In the data rows, 128 means zero.
Here are some points, each followed by its number:
[91, 165, 136, 164, 162, 88, 84, 97, 109, 81, 73, 142, 170, 96, 167, 95, 122, 135, 165, 123, 141, 88, 137, 91, 98, 127, 97, 147, 94, 135, 125, 138, 128, 132, 165, 84, 146, 96, 97] 0
[92, 63, 104, 118, 102, 134, 152, 170, 110, 147, 115, 126, 81, 145, 91, 183, 91, 99, 91, 165, 146, 154, 152, 164, 110, 111, 105, 137, 157, 117, 122, 98, 121, 145, 145, 92, 122, 128, 148] 1
[172, 172, 127, 121, 73, 111, 168, 167, 167, 140, 167, 63, 122, 124, 110, 175, 160, 193, 147, 81, 98, 142, 121, 160, 130, 92, 115, 131, 149, 183, 114, 145, 63, 105, 127, 143, 78, 149, 172] 2
[81, 95, 129, 150, 137, 128, 141, 162, 81, 120, 81, 170, 73, 120, 98, 161, 101, 92, 73, 183, 165, 168, 168, 132, 73, 103, 92, 156, 147, 112, 103, 91, 143, 151, 150, 63, 126, 126, 119] 3
[119, 105, 130, 117, 167, 126, 136, 114, 108, 114, 121, 162, 145, 157, 121, 88, 113, 124, 115, 147, 139, 155, 149, 108, 102, 150, 136, 137, 132, 105, 150, 101, 154, 147, 112, 134, 135, 115, 132] 4
[132, 152, 121, 122, 100, 115, 131, 133, 155, 128, 132, 130, 119, 148, 123, 143, 124, 141, 99, 124, 132, 130, 104, 142, 124, 132, 140, 121, 111, 134, 105, 140, 107, 129, 109, 130, 143, 153, 154] 5
[150, 147, 127, 109, 138, 154, 125, 111, 130, 143, 136, 140, 133, 127, 143, 133, 141, 117, 139, 115, 137, 124, 128, 135, 142, 124, 155, 115, 139, 127, 123, 126, 129, 117, 127, 142, 118, 145, 104] 6
[117, 98, 128, 128, 146, 122, 165, 151, 118, 118, 154, 133, 125, 145, 107, 125, 106, 147, 113, 148, 118, 146, 126, 137, 126, 125, 112, 144, 134, 130, 161, 104, 124, 125, 102, 149, 106, 122, 162] 7
[122, 130, 117, 126, 135, 124, 114, 133, 142, 123, 116, 126, 126, 132, 132, 137, 121, 139, 135, 134, 135, 122, 125, 133, 131, 124, 131, 122, 126, 141, 121, 130, 115, 134, 128, 107, 121, 139, 135] 8
[141, 106, 165, 148, 125, 146, 162, 138, 103, 146, 164, 140, 127, 159, 120, 121, 111, 116, 92, 154, 124, 146, 141, 138, 108, 144, 129, 119, 164, 111, 167, 105, 137, 96, 97, 158, 138, 116, 145] 9
[151, 142, 175, 157, 99, 156, 145, 129, 113, 151, 158, 120, 142, 151, 126, 116, 127, 110, 105, 127, 105, 123, 122, 135, 126, 160, 137, 103, 150, 108, 148, 124, 113, 91, 100, 155, 119, 133, 126] 10
[146, 123, 102, 128, 141, 129, 133, 109, 117, 137, 138, 145, 141, 143, 129, 110, 150, 123, 120, 146, 138, 142, 128, 116, 127, 146, 138, 116, 152, 110, 140, 116, 149, 123, 109, 143, 117, 118, 122] 11
[88, 146, 147, 155, 175, 84, 88, 110, 100, 89, 88, 157, 175, 81, 155, 81, 112, 146, 178, 142, 115, 121, 161, 92, 89, 104, 84, 168, 81, 128, 165, 113, 162, 149, 183, 81, 157, 73, 96] 12
[175, 108, 178, 178, 119, 150, 183, 135, 73, 151, 193, 125, 159, 178, 141, 121, 130, 109, 105, 149, 91, 162, 96, 107, 113, 170, 118, 88, 183, 88, 193, 84, 151, 63, 78, 193, 91, 99, 156] 13
[165, 97, 126, 165, 151, 160, 193, 128, 86, 168, 175, 143, 113, 168, 116, 113, 138, 105, 84, 175, 142, 158, 136, 121, 105, 154, 132, 108, 193, 63, 170, 81, 164, 78, 89, 178, 120, 89, 138] 14
[141, 113, 148, 111, 113, 154, 109, 101, 120, 141, 141, 141, 122, 158, 148, 111, 123, 95, 103, 102, 156, 140, 117, 118, 141, 164, 161, 95, 116, 109, 97, 141, 135, 146, 103, 157, 165, 141, 122] 15
[136, 132, 143, 140, 136, 126, 121, 121, 121, 122, 130, 129, 147, 133, 135, 126, 134, 142, 135, 131, 129, 132, 129, 121, 128, 143, 135, 124, 130, 129, 139, 126, 124, 127, 116, 140, 124, 127, 116] 16
[139, 130, 116, 105, 114, 127, 113, 118, 143, 134, 130, 125, 125, 143, 139, 148, 139, 137, 133, 117, 149, 127, 111, 127, 143, 141, 159, 104, 126, 143, 100, 149, 115, 136, 122, 146, 140, 161, 123] 17
[144, 132, 135, 127, 134, 134, 116, 114, 127, 132, 134, 127, 134, 138, 141, 127, 140, 128, 141, 119, 136, 127, 115, 120, 135, 134, 145, 114, 137, 115, 117, 136, 127, 125, 121, 139, 131, 125, 103] 18
New points follow, each followed by the numbers of its three nearest points above by angle, nearest first.
[124, 115, 141, 116, 119, 135, 146, 152, 134, 130, 137, 114, 116, 118, 111, 153, 122, 155, 124, 137, 109, 128, 142, 149, 113, 102, 110, 140, 127, 137, 137, 123, 118, 116, 132, 129, 134, 121, 136] 2 1 7
[111, 92, 162, 96, 109, 183, 136, 159, 150, 183, 165, 92, 107, 99, 99, 147, 92, 91, 146, 134, 103, 134, 175, 183, 148, 81, 111, 127, 154, 91, 132, 114, 84, 89, 161, 138, 162, 88, 84] 1 9 10
[193, 175, 134, 193, 122, 99, 130, 84, 78, 96, 172, 117, 178, 183, 175, 92, 162, 125, 121, 91, 95, 150, 81, 78, 151, 193, 162, 81, 175, 81, 172, 112, 178, 81, 63, 172, 73, 157, 157] 13 16 11
[138, 134, 137, 110, 131, 137, 142, 130, 138, 158, 147, 124, 144, 121, 132, 135, 147, 157, 151, 118, 107, 135, 134, 140, 119, 116, 126, 123, 128, 145, 136, 135, 101, 120, 146, 142, 128, 107, 109] 2 6 16
[129, 134, 140, 119, 121, 125, 140, 140, 139, 128, 128, 131, 115, 118, 109, 134, 133, 141, 119, 133, 122, 120, 141, 143, 123, 130, 130, 134, 112, 149, 142, 139, 125, 133, 118, 130, 110, 135, 134] 2 7 5
[152, 121, 121, 129, 105, 131, 159, 141, 159, 143, 154, 97, 114, 153, 125, 164, 131, 143, 132, 103, 145, 107, 100, 144, 160, 120, 146, 105, 149, 157, 108, 155, 91, 92, 131, 156, 101, 164, 155] 2 17 5
[106, 113, 129, 113, 128, 136, 138, 154, 145, 129, 127, 107, 105, 110, 96, 145, 99, 117, 110, 129, 112, 133, 136, 158, 120, 105, 108, 153, 126, 122, 127, 118, 106, 133, 142, 110, 130, 123, 140] 1 3 7
[123, 125, 116, 121, 142, 118, 112, 120, 130, 103, 108, 146, 134, 130, 126, 103, 118, 128, 136, 139, 157, 130, 138, 124, 134, 134, 130, 134, 119, 113, 122, 122, 141, 151, 126, 116, 140, 121, 126] 4 12 0
[109, 116, 114, 100, 104, 136, 124, 154, 162, 136, 122, 91, 97, 103, 108, 159, 100, 113, 128, 107, 127, 121, 132, 161, 156, 110, 118, 154, 117, 131, 101, 130, 109, 154, 164, 109, 145, 133, 143] 1 8 2
[137, 126, 145, 120, 133, 117, 123, 121, 131, 117, 128, 132, 141, 142, 137, 123, 136, 142, 122, 116, 122, 136, 107, 114, 119, 152, 142, 125, 115, 150, 130, 139, 128, 142, 106, 145, 146, 142, 130] 16 17 15
[123, 149, 135, 132, 109, 98, 132, 147, 157, 107, 123, 106, 123, 113, 115, 149, 126, 160, 131, 129, 119, 114, 109, 138, 123, 112, 120, 135, 107, 168, 118, 151, 97, 118, 120, 121, 109, 147, 150] 2 5 8
[84, 114, 122, 98, 145, 113, 128, 172, 149, 138, 121, 142, 98, 128, 78, 149, 84, 115, 97, 153, 92, 161, 146, 165, 125, 129, 102, 160, 109, 145, 154, 106, 102, 155, 152, 118, 99, 154, 158] 1 7 3
[157, 120, 144, 162, 137, 135, 126, 113, 105, 125, 155, 130, 157, 160, 149, 111, 125, 129, 130, 111, 125, 137, 102, 110, 133, 159, 132, 111, 151, 116, 152, 114, 147, 101, 95, 145, 120, 116, 125] 13 16 10
[126, 122, 133, 137, 120, 123, 145, 146, 130, 124, 129, 111, 113, 112, 111, 145, 121, 140, 127, 132, 117, 100, 134, 139, 121, 107, 106, 145, 138, 140, 131, 121, 108, 105, 130, 121, 137, 119, 141] 2 1 7
[116, 111, 128, 91, 130, 167, 149, 155, 156, 178, 156, 109, 102, 109, 102, 165, 108, 104, 126, 113, 107, 119, 153, 168, 142, 99, 130, 132, 138, 111, 123, 125, 94, 112, 149, 140, 148, 117, 105] 1 2 6
[95, 86, 154, 112, 121, 178, 143, 168, 125, 162, 146, 101, 96, 110, 86, 138, 78, 86, 107, 152, 111, 141, 172, 170, 121, 96, 99, 155, 165, 96, 143, 97, 104, 120, 167, 105, 161, 94, 100] 1 3 9
[146, 155, 138, 152, 106, 102, 134, 135, 135, 123, 136, 105, 135, 125, 126, 140, 143, 152, 120, 126, 105, 116, 108, 126, 114, 127, 124, 128, 141, 144, 140, 133, 120, 114, 110, 128, 108, 138, 146] 2 5 10
[124, 127, 123, 123, 131, 121, 117, 127, 132, 109, 106, 131, 129, 117, 130, 130, 123, 130, 145, 126, 151, 106, 126, 120, 130, 122, 123, 135, 129, 126, 110, 131, 130, 135, 130, 103, 152, 123, 124] 0 8 12
[137, 133, 147, 136, 123, 133, 139, 128, 123, 119, 138, 118, 128, 123, 116, 124, 132, 145, 119, 132, 110, 133, 126, 131, 116, 136, 128, 125, 124, 136, 135, 124, 113, 115, 102, 128, 115, 128, 137] 10 13 7
[102, 88, 170, 63, 112, 193, 129, 165, 175, 193, 170, 84, 104, 84, 94, 156, 81, 73, 156, 111, 101, 113, 183, 193, 170, 84, 116, 123, 151, 92, 120, 119, 73, 94, 178, 149, 170, 86, 81] 1 6 2
[86, 126, 142, 143, 164, 110, 143, 157, 121, 99, 120, 164, 111, 91, 124, 98, 117, 167, 126, 160, 78, 165, 164, 129, 88, 86, 73, 172, 84, 160, 168, 89, 134, 128, 129, 114, 114, 81, 151] 12 7 3
[115, 118, 125, 130, 126, 118, 128, 145, 131, 115, 117, 119, 110, 116, 120, 146, 114, 131, 129, 140, 125, 131, 137, 142, 118, 115, 114, 139, 132, 133, 129, 119, 123, 138, 140, 111, 127, 129, 142] 1 3 8
[136, 129, 100, 131, 118, 105, 146, 145, 148, 125, 124, 114, 118, 121, 119, 137, 154, 175, 138, 137, 109, 112, 120, 128, 120, 109, 105, 138, 118, 156, 135, 129, 135, 135, 121, 122, 107, 114, 135] 2 8 7
[116, 123, 110, 124, 138, 119, 118, 136, 142, 116, 115, 113, 129, 119, 127, 146, 118, 134, 145, 128, 116, 120, 133, 130, 143, 119, 122, 135, 130, 142, 131, 121, 121, 134, 139, 123, 113, 134, 142] 8 2 1
[125, 100, 110, 111, 158, 168, 158, 125, 96, 159, 125, 161, 91, 135, 124, 107, 109, 81, 116, 159, 155, 172, 167, 153, 95, 97, 122, 162, 143, 98, 116, 95, 165, 147, 162, 104, 139, 111, 99] 3 1 4
[118, 102, 153, 129, 123, 142, 161, 149, 114, 139, 135, 113, 105, 122, 103, 139, 110, 123, 114, 151, 145, 131, 156, 149, 126, 114, 109, 139, 145, 122, 132, 113, 114, 102, 126, 124, 147, 117, 136] 1 9 3
[139, 143, 124, 136, 116, 107, 127, 123, 136, 113, 123, 121, 138, 123, 145, 154, 149, 148, 133, 112, 126, 105, 97, 113, 138, 133, 136, 121, 123, 146, 121, 144, 126, 130, 119, 132, 110, 145, 132] 17 2 5
[115, 136, 109, 132, 149, 113, 116, 118, 118, 107, 109, 154, 137, 113, 136, 101, 135, 149, 149, 136, 124, 139, 146, 112, 102, 117, 114, 148, 109, 138, 136, 111, 149, 145, 133, 105, 107, 105, 111] 12 0 4
[109, 139, 132, 101, 115, 94, 137, 164, 165, 98, 126, 110, 123, 92, 92, 155, 111, 170, 118, 127, 86, 149, 123, 151, 101, 100, 104, 164, 101, 172, 141, 134, 103, 156, 115, 102, 95, 135, 165] 2 8 7
[143, 121, 159, 138, 156, 158, 144, 102, 105, 137, 153, 158, 151, 167, 131, 96, 129, 100, 98, 151, 130, 160, 143, 113, 104, 162, 150, 107, 161, 89, 164, 102, 150, 121, 98, 164, 117, 110, 123] 14 9 13
[142, 131, 143, 143, 108, 117, 134, 130, 123, 126, 144, 115, 131, 135, 134, 150, 131, 130, 125, 124, 121, 118, 107, 124, 133, 135, 133, 119, 134, 135, 133, 133, 116, 115, 113, 147, 136, 143, 135] 10 13 2
[149, 159, 113, 140, 145, 103, 130, 107, 124, 104, 110, 135, 154, 128, 142, 124, 172, 161, 146, 125, 143, 125, 109, 102, 127, 137, 147, 115, 122, 143, 130, 135, 146, 130, 117, 137, 103, 151, 112] 16 18 11
[120, 118, 121, 102, 127, 139, 133, 140, 141, 131, 141, 109, 112, 115, 105, 141, 105, 105, 126, 118, 118, 129, 127, 156, 144, 111, 124, 143, 130, 121, 128, 127, 131, 136, 143, 134, 134, 132, 133] 1 2 7
[111, 124, 109, 135, 140, 106, 102, 121, 132, 101, 96, 126, 132, 97, 147, 115, 120, 133, 161, 109, 151, 92, 130, 115, 146, 115, 110, 141, 108, 126, 107, 140, 138, 138, 155, 97, 153, 102, 110] 0 12 8
[121, 105, 131, 78, 129, 170, 149, 153, 149, 172, 161, 107, 101, 111, 95, 168, 109, 101, 118, 115, 106, 125, 154, 175, 145, 95, 135, 124, 135, 109, 126, 134, 98, 107, 145, 152, 145, 127, 107] 1 6 2
[78, 101, 91, 86, 130, 114, 115, 178, 168, 142, 126, 112, 94, 127, 73, 167, 73, 110, 94, 138, 73, 154, 113, 167, 155, 130, 100, 167, 102, 162, 156, 107, 92, 158, 160, 122, 81, 162, 183] 1 7 8
[128, 124, 117, 117, 125, 132, 130, 143, 141, 132, 125, 105, 120, 107, 114, 142, 128, 151, 130, 123, 110, 108, 135, 146, 121, 106, 113, 136, 121, 134, 119, 131, 105, 124, 136, 117, 137, 114, 121] 2 8 1
[138, 141, 114, 144, 140, 124, 121, 122, 125, 109, 114, 134, 146, 116, 136, 122, 151, 162, 150, 130, 135, 105, 130, 111, 129, 121, 125, 129, 129, 130, 128, 128, 141, 135, 134, 123, 124, 122, 114] 0 12 16
[133, 136, 115, 133, 128, 109, 123, 124, 133, 114, 118, 133, 143, 124, 140, 131, 145, 151, 139, 121, 126, 101, 111, 117, 129, 128, 129, 122, 115, 139, 126, 137, 135, 131, 122, 127, 130, 135, 121] 0 17 8
